These are runs of 6 systems, one row a step. Runs of the same system follow the same rule from any start.
trace 1, B, 11 rows:
[[  8 -21 -16  -3  -1  12  12   6   0 -13 -34  -4 -39  -4  12  -8  -2  -2]
 [ -9  22 -23   3   3  22  -6 -26 -17  -7  27 -25  -3  25   5  -1   8   2]
 [ 26 -10   7  20   2   0  45  10  -1  17   6  -1  -9 -10  16 -18  -9   0]
 [ -5 -12 -28 -10  11   4   1  -1   2 -10  -6 -16 -24  29 -38  11 -15   6]
 [ 15  -1 -24  32   0  -7   3  -4 -12  13  15  -2  14  -6  32  25  10  15]
 [  8  21  -2   5  23   4  21   4  -3 -20 -25 -24 -29 -15 -14  -5  -5 -16]
 [-24  -7   0   0  17  18  17 -20 -22  21  23   1  10  11 -11  19   2  19]
 [ 16 -14  -6  13 -38 -20  33   0  -1 -19 -22  -1 -15 -10  10  10  -8   7]
 [  9  12 -20  11  26   7 -22 -24 -25 -11 -12 -22  16  22 -23 -19  13   5]
 [-22  -7   1  31  19  -3  32  11   2   2  11  17 -12 -26  28 -11   2  26]
 [ -3  -3 -23 -34 -16  40   9 -20  10 -17 -30 -24 -12   0 -20   5 -13   8]]
trace 2, C (11 x 18):
[[-25  -7   1  11   9  -8  15  31  30  19  19  11  11 -29 -15  36 -17  18]
 [  5 -12 -10 -19   0   2 -19  -6 -12   4 -38 -10 -10   2 -28  53   1 -25]
 [  2  33  17  19  -3 -29 -16 -30 -35  -3  19   8  21   1  18   9  20 -16]
 [ -3  14  34 -17  11 -17  29 -18  11 -12 -19  24   0 -27  -3 -32 -26  32]
 [-17 -35  -9 -29 -17   6 -18  14   3 -14 -18   0  18  34 -24   5   9  45]
 [  3   1 -25  32 -50   1 -29   9  10 -20  -8  -8  30 -20  12  -2  27 -25]
 [-18   8  19  14  48  23  -5  -9 -13   5 -14  14 -14 -31   4 -47  14 -29]
 [-37  -9   9 -53   1  15  -7  -5  16  12  29  30 -34  23  24   7 -19  16]
 [ 61   3   0 -31 -61  11   2   0  11   1  -5 -33  16  29   3  -4  -8 -17]
 [ 22  -1  14  60  27 -28   6  43 -12   9  21  -8  24   3 -16 -45  22 -22]
 [-33 -12 -24   2  58  -3 -13  17  47  22   2  37 -26 -36 -11  16 -38  18]]
trace 3, N:
[[  8  30 -14 -13  26  -6 -27   0   1 -14   1 -18  -9  19   1  10  -5  15]
 [  8  11  13  12  -7   7  21  24   7  11  15 -17  33 -17  11  11   9  20]
 [-26 -13   7   3   1   2  16   9   3  -7 -15  -2 -14  -8 -46   4  -3 -21]
 [-10 -14  -8  -3  -7  -4 -28 -33 -17  20   5  29   8   4   8  22   4  -9]
 [ 21  32  12   0   2 -22   0  -6  -6 -27 -21  -3 -13 -11  36 -14   5   7]
 [-11  14   7 -10  18  20   3   3   4  -6  13 -18  27  13 -19 -31   1  33]
 [-13 -42  -3   4 -37  -7  14  28  21   3  -2  18   3  -7  -4  17  -3   8]
 [ 11  -2 -27   4  -6   8 -40 -19  -7  -5 -26  -6  -4   2 -19   0   8 -44]
 [  4  19  19  13  24   2  -6  -3 -16  18  27  16  -3  -5  53 -21  16  -7]
 [  0  18  14 -42   3   7  32   3  27 -17  -7  -9 -27  -2 -10 -13 -34  22]
 [ 23 -34  -7  -9 -27  -1  -8  12  -9  22   5 -10  39  38 -24  26   9  12]]
trace 4, Z (11 x 18):
[[  2  26  -7   6  -3   7   7 -20 -13 -23 -14 -21  12 -13  11   3   9  22]
 [-26  -8   8  14  -6  15  25  -3 -12 -10  -1   0   9 -11  -4 -18  17  13]
 [-27 -24 -21   0 -22   3   7 -14  10 -10  -3  16 -21  -2  -8   3 -12  -2]
 [ 13 -10 -23  -6 -11  10 -24 -29 -13  -2 -11   7  -2  15  22 -16   5   1]
 [  8  26   0  11   4   3  11  -1  -5 -18  18 -15 -16   8  31 -34   6   2]
 [ -2 -11  -4  -6   9  27  29   6  18  15  13  -8  -4   1 -15 -19 -18  15]
 [  8 -33 -24   5 -21   5  -3  20   3  15   6  -4  -9  20   4  32   4  -7]
 [ 26  20 -19  26  11   0 -11 -19 -13   8   4 -13  -6  -1   3   2   2 -39]
 [ -2   8  17   7  49  -3  22   0 -16  17  10  13 -18  -6  17  -7  -5  17]
 [ -1   3  -7 -15 -10  -4  30   1   7  -5   4 -17  -3   7 -15  41 -21  35]
 [ 21 -19 -16  32 -24  -1  -5  -5 -20   5 -13 -12  44  -3  -9   7  24  -4]]
trace 5, N:
[[ 10   0   7  -9 -32  23   9 -10   0  -2 -32 -19   3 -20 -23   5   2 -41]
 [ -7  -7  23   8  18 -15 -15 -15 -36  20  25  27  -5  25   6 -19  15 -26]
 [ 13  18   1 -20   3 -25   6 -16  30 -10  -6  25 -20 -18  20 -10 -41  26]
 [ 25  -6  -4 -21  13  13 -21  27  -5  -1 -20 -31  31  27 -11   7  14  37]
 [-20   4  -5  44 -24 -13   9  41  21  -7  30 -10  11 -18 -10   7  10 -25]
 [-20 -16   2 -14  21  36  -8 -30  -2  28 -26  23  -5 -30 -25  -5  -7 -33]
 [ -5   6  18 -28  -8 -25 -17  -5 -26  -9   9  20 -37  33  45  28   9  -1]
 [ 48  52   8  -7 -15  -8  13 -23  12 -16   4 -30  34  -6  -3 -30 -19  15]
 [-10 -46  17  19  30  -4  13  52  -2  17   2  11  24  10 -30 -23  14  31]
 [-39 -12 -46   1 -25  -7 -33   4  46 -14  -5  16 -23 -21 -21  43 -21 -19]
 [ 29  15  10  -8   3  37 -32 -24 -39  22 -28 -14  20 -10  45  13  42 -29]]
trace 6, F, 11 rows:
[[  7  27 -14  17   7  -6  -7  13  -2 -10  12 -28   0   2  13  27  11   3]
 [ -3  13  11  10  19  22  24  -8  -9  12  -3 -14   9 -24 -12  -1   3  -8]
 [-28 -24   5  -6  -2  -4  23  -2 -10   5   5  14 -18   9 -17  26  -6   6]
 [ 21   0 -21   0 -21 -18  -5 -32  -9 -10 -15   1   7   6   0  12 -10  11]
 [  7   9  -3  24  24  -8  -2   6 -21 -20 -12 -11   7   5  10 -32  22  21]
 [-39   8 -12   2   5  23   9   8  26 -12  13  -7   1 -17 -12  -5  -9  20]
 [  1 -32 -12 -14 -28  31  -4  -4  -3  17 -16   2   9   3  10  21  11  -2]
 [  6   7  -8  22 -21 -13   4 -15 -23 -18  10  -5 -24  17  11 -12  13 -37]
 [  5   8   0   5  36   4  12 -27   3  16  16  19  -7  -6   7 -43 -23  16]
 [  3 -17 -10 -27   3   5   6  35  19  -3  -3 -12 -18  26   4  21 -11  40]
 [ 28  14 -22  19 -28  10 -14   1  -1   4   9 -39  35   6 -15  16  13 -25]]
trace 7, F, 11 rows:
[[  4  32  32 -18  10  -5   4 -42 -41 -14 -14   5 -16   4  17  -8  11 -16]
 [ -4  10  33 -15   0 -22  35  -7   3 -12  13  10  11   8  -5 -34 -17  47]
 [ 14 -35 -21  -9 -23  -6 -14  26  34  -5 -25   0  30   8 -37  -5 -12  31]
 [ -3  -6 -33  37  -7  -3 -56  23   1 -10  -9  -3  19  -8  10   8  37 -25]
 [-31  34  13   5  23  28  -3 -15   0  -3   5   9 -27 -42  37 -14   9 -33]
 [-15  -9  40 -64 -10  27  26 -19  -8  18  10  15 -22  19  12  -3 -16  10]
 [ 48 -16   6  -9 -60 -37  14   2   2  -2  12  -3  17  42 -11  -5 -16   4]
 [ 38  -4 -23  54  34 -35 -29  21  11   4  -7   5  22  -3 -24 -43  -2 -13]
 [-43  15 -18   2  63  13 -34  36  32   4   5   7 -21 -29  13  26   0  16]
 [ -3  26  21 -52 -29  50   2  -9  -5  10 -10 -28   3 -14  23  60  11 -13]
 [ 15  -4  56  12 -42 -18  44 -17 -50   5  12  -2  10  16 -13 -17  22 -47]]
trace 8, Z (11 x 18):
[[ 20 -27   7 -17  -7  14  -1  17   4   6 -24   1 -17  12 -12 -24  -1 -24]
 [ -1   5  -6  -2   5 -11 -25   8   7  12  39   9  -7  26   3   3  -7 -21]
 [ 41  13   8 -14  12  -1  -1   6  16  20 -11   0  -1 -15  17  -1 -18  -1]
 [  4   6  15  -3  19  -3   2  30  -9   2   7 -21   4  23 -20  13  10   2]
 [ -1   4   4  15  -9 -11   5   8  18  21  14   7  23 -27 -13  26 -11 -12]
 [  5 -12   4  -5  17 -11 -12   4 -14   1 -36  11  -8  -4 -13  18   7  -7]
 [-17  30   8  -1   4 -17 -15 -17  -9 -14  14   4  11   1   3  14   3   6]
 [  6   5  23  -9 -10  -2  16  -5   6  -9 -26   6  16 -26   5 -16  -3  21]
 [-26 -15  -1  -3 -13  -6  -7  12   1 -23  -5  -1   1  18 -26  -5  10   7]
 [ -4  -3 -14   0 -22   6 -27 -12  18   2  -1  18  16 -17   9 -11  -1 -11]
 [  3   5  10 -19  10  10 -13   4  -5 -13 -19   2 -25   7  16 -22   9 -12]]
trace 9, C (11 x 18):
[[-43  10   7  14  13  14  12  26   9 -12  27 -17   2   3 -34  -9   8  -4]
 [ -6 -42  -9  -6 -15  15   2  -8  10  40  -7  30  -2 -16  -9  29 -17 -20]
 [ 31  13  -6  -8   2 -25 -29 -13 -24 -14 -14  -1 -31  30  14   4   8 -31]
 [ 17  44  16  11  18  -6  11 -17   3   4  32  -5  33 -10  21 -33  -8  30]
 [-16 -25  15 -20   4   2  36  44  22  -9 -21  -2 -14  -7 -18   8 -11  37]
 [-13 -21 -41   9 -23   9 -37   0   0   2   0 -15  19  19 -40  36  11 -25]
 [ 17  15  10  37   3 -15  -8 -20 -24  12 -10  19   1 -38  43  -2  19 -38]
 [-24  30  24 -35  48  -2  13 -23  -1 -17   1  12 -38   3  -4 -32 -24  20]
 [  6 -23   0 -40 -49  16  10   5  13  14  14  -4  34  29   7  23  -6  50]
 [ 29  -8 -13  42 -42 -23  -1  31   3 -30 -23 -30  11  -2 -24 -14  21 -40]
 [-28  -2 -11  43  75   8 -26 -12  -7  28  11  32  11 -31  -9 -31   6  -9]]
trace 10, Y (11 x 18):
[[ 22   5   0 -16  14  22   6  -6  -3   3 -19  -7 -26   0  20 -21  -3  -5]
 [ -1  13   0  -2   1   8  13   2  -2   3  39 -19  -2  26  -1  -7  -3   6]
 [ 28 -15  -4  11 -13  -9  21   9  17  21   3   3   8 -12  -6   1 -20  -1]
 [  8  -8 -19  11  29 -14 -14  16  -6   2  -8  -8 -20  17 -16  21  -1  -7]
 [ -1  27  -9  11  11   0  -5 -16  -3   7  15  -1   8 -20  24  24  -1   5]
 [ -1   9  20 -10  12  15  35  -4 -13  -3 -17 -15  -5 -13  -9   3   0  13]
 [-18 -15  -2  10 -15 -12  11  -9 -11  -1  17   3  13  17 -25  11   0   9]
 [ 14 -17 -13  15 -12 -24  -6  -7  -1  -9 -25  19   1 -14   9  -1  -1   7]
 [-14  12 -18   3  26   9 -21  -6 -12 -22 -14  -8 -12   6   6 -15  13  12]
 [-20   6  -1  -4 -15  29  13 -10   7   0  16  -1   9 -15  23  -8   4  14]
 [  6 -21   2  -7 -23  13  24   3  -2  -4 -11 -11 -14  13 -19 -12  -3 -14]]
trace 11, Y, 11 rows:
[[ 15 -17   5   2  -9  -4  22 -10  -8  16   8   7  11   9  -1  -7  -8  17]
 [ 10  -8 -22  17   0 -24   1  14   6 -17  -8  -5 -11  11  -8   1  -8  15]
 [  1   2 -29  20  18  12 -19  -6   0   5  -3  -3  12 -10   8   3   7   7]
 [-17   7   0   0   3  20  23   3  -5  -5  -1 -10 -24 -13  19  13   7   0]
 [  0  -4  -4  -6 -14  16  19 -30 -14   5   9  -9   1  13 -20  -1  -8 -10]
 [ 22 -20   3  15 -10 -26  15   0 -15   5   1  15  -6  13  14  -8  -2   8]
 [  4  12 -29  11  21 -13 -12  -5  10 -20  -8  -4 -10   2  -8 -15 -15  19]
 [ -4  -5 -14   3  12  28  -4   9   2  12   1  -8  13 -11  25   9  12  24]
 [-13   6  -7   7 -18  16  30   5   0 -15   1 -26 -21  -6 -11  15   2 -18]
 [ 10 -21  -4  11  -1   3   4 -31 -24  29   9  16   5  10 -12  -6  -3 -22]
 [ 12   1   2   0   5 -34  13  -4  -5 -16  -4  15 -36  11  24   0 -15  17]]
trace 12, B:
[[  2   2  -5   6   6  -9   3 -19  -2  15  22  15  12   2   7   0 -12  19]
 [ 16  -2   1  -8   1  -7   9  22   7 -13 -26 -10 -11  -3   6   2  -2  15]
 [-16  13 -14  11   6  14 -13  -2  -4  -5  13 -21  20   3 -17   7  12  -2]
 [ -1 -17   6  15  -2  -1  19   1   1  17  -5  18  -6 -26   7   1  -1 -12]
 [ -6   1  -7 -24  -2   2  -8 -23  -9 -14 -13  -1 -22  17 -11   5  -7  -2]
 [ 17  10   8  12  -9  -9   5  -4 -13   2  17   0  20   6  29  -8  10  18]
 [  5   2   0   2  10  -1  13  17  17 -14 -16 -11  -8  -7 -25 -23 -10   2]
 [-19 -20 -21   2   7  18 -18  -3   0  18  11   9  12   4  -7  18   5  11]
 [ 10   6  -6   8 -22  -6   6   1   1 -12 -11   0 -21 -17  28   8   2 -19]
 [  5  21   9 -13  23  14  -3 -22 -20   6   6 -12   0  17 -14 -18   2 -13]
 [ -7 -18  12   9  -6 -18  31  16   6   9  21  19  -6   0   8   1 -11  24]]

Name the system that made each run.
trace 13 (2 x 18):
[[ 13  -1 -13  13   6   9  12 -25 -19  -3   5  -7   3  15   5 -33   1  15]
 [ -9 -12 -22  14   8   4  18  16  12 -10  13  -8 -14  10   1 -10  -7  26]]
 | F
trace 14, 2 rows:
[[-21  10  11   3 -40  12   9   6  12 -18  -3 -14  12 -23 -16   5  10 -27]
 [-10 -30  17   2  10   8  -9 -17 -20  25  -9  30   2   2 -18 -24   7 -31]]
 | C
trace 15:
[[  8  -7  -4   1   0   4  23  38 -14  -6   9 -39 -17  38  -7  28  11   8]
 [  2   7 -23  48  -5 -10  16  -8   5  18  28 -10  13 -17 -27  19 -13 -27]]
 | C
trace 16, 2 rows:
[[ 15  23  27 -12   6   5 -21 -29 -27   4   8   0  26  20  -2 -41  15 -16]
 [-13 -19  20   1   3 -25  19  25  23  -2  15  33 -11  -2   4 -36 -16  25]]
 | B
trace 17, 2 rows:
[[ -9  12 -19  18 -16  -7 -33  26  -6 -25  24 -34  28  32  -9  14  35   5]
 [ -6   1   8  35  -1   4   5   2  18  13 -12  21   9 -65   9 -19   3 -36]]
 | Y
trace 18:
[[-17  12  16 -17   8  20   1  10  -5 -16 -19 -15  26  -8  -3  -3  19  35]
 [-28 -13   7   2 -45  10  12   6   8 -14  -1  -1  19 -13 -15   4  13  -6]]
 | F
trace 19 (2 x 18):
[[ -4  16 -30  18   1  16  -4 -22  -1  -3   8 -11  -3 -12  15   6   1  -7]
 [ 10   1  12  -2  17  17  27  -2 -20   9  -3  -8 -24   0  14  -6   2  -9]]
 | B
trace 20:
[[  0  14  -7  29   6 -16   0   9  -4  -8  31  -6  -6  14  12 -12   5  -5]
 [  6  -4  -9  -2  23  17  13  -1  20  16  -9   0  -3 -21  -7  -6 -21  15]]
 | Z
trace 21, 2 rows:
[[ 44  -7  28 -12  22   8   2  12   7  47 -25  10  30 -30   4  -5  -7  -1]
 [-21  13  12 -11  17 -37 -27  43   8 -25   8   0 -24  27 -16  22   5  -3]]
 | C
trace 22, 2 rows:
[[ -5 -13  13  -2   7  -4   6  15   3   7 -19  13   9 -19  -1  16   3  16]
 [-19  14  -7  -4  -8  -5 -18  -3  -2 -24  -4  -8  -2   4 -15  15   7 -10]]
 | N
trace 23, 2 rows:
[[ 18  17  -4  19  -9  21  16 -30   0   2 -22  -8  29 -48   9 -20   2  -4]
 [-36 -22  13  -6  27   3   6  16 -22 -13  -1  12 -31  27  -4 -21  18  11]]
 | N
trace 24, 2 rows:
[[ 26   6  -9  -6  26 -10  -7 -32 -21  -3 -26   5  -7   5   9  -7  -7  21]
 [ -9  24   4   4  11  -6   9  18  -2 -29  11 -26   7  14   5  -6  11  40]]
 | F
trace 25, 2 rows:
[[ -4  18 -24  20   1  20  -4 -11  -3 -10   0 -25  -9  -6 -10  -4   8 -34]
 [-15 -10   9   7  23  17  19 -13 -17  25  19  20 -12  -3  20  -3   3   3]]
 | F
trace 26, 2 rows:
[[  8  24  35 -28 -13   9   4 -31 -15   9  17   1 -15  13   1 -18  -6 -49]
 [ 17 -16  30 -16  -2 -37  16   9  -1  17  29  25   1  35  -4 -20 -21  18]]
 | B
trace 27 (2 x 18):
[[ -4  -9  32 -17  -2   5 -23  26  -9   1 -12  -2  13  12 -22  -7  25 -25]
 [-23  -5   3   7 -19 -23 -15 -11  19   6  24  39  10 -13  -8  -5 -14 -14]]
 | B
trace 28 (2 x 18):
[[ -7   4  17   3  21  -7  44 -27 -17  23  11   6  -4 -12 -26  30 -23   4]
 [ 13 -16  -1  -4  -8 -35  19 -15 -20  -5 -18   5   8  16 -13  34 -10  41]]
 | Y
trace 29:
[[ 19  -5  -4  10 -14 -18  24  12  20  14  -2  -5  -2 -18 -31  31 -27 -22]
 [  3  -3  -3  13  44  -7 -29  -7 -28  23  -8   7   5   3 -17  25  11 -17]]
 | N
trace 30:
[[ 37  26  18 -18  -1 -27  -7  -3 -25   7  18 -20  19  36   2  39   4  10]
 [ 23  22  21  38  15 -33  33  20   1  -7  -8 -17  27 -29 -31  -9  -3   2]]
 | F
trace 31, 2 rows:
[[  9  26  -1 -10  38  15 -19  14  24 -12  -5  -6  -3  -7  19 -54  -4  20]
 [-22  -2  14 -34  -7  41   9  40  26   8  19 -20   1   6   4  12   3  13]]
 | Z
trace 32, 2 rows:
[[ -7  10  19 -31 -12   7 -29 -20   6 -20 -33  14  -5  -7 -17 -32  -1 -31]
 [ -1 -12  30 -24 -11   4 -28  -1  -5  16  12  27  29  18  27 -36  17  10]]
 | C
trace 33 (2 x 18):
[[  8 -33  -7  -7  24  -3  10  17   1  21 -14  -2 -12  15 -45  23 -17   0]
 [ 11   7 -19  21  -4 -24 -32  -1 -10  11  16   2  21   3  14  47  10  -2]]
 | Z
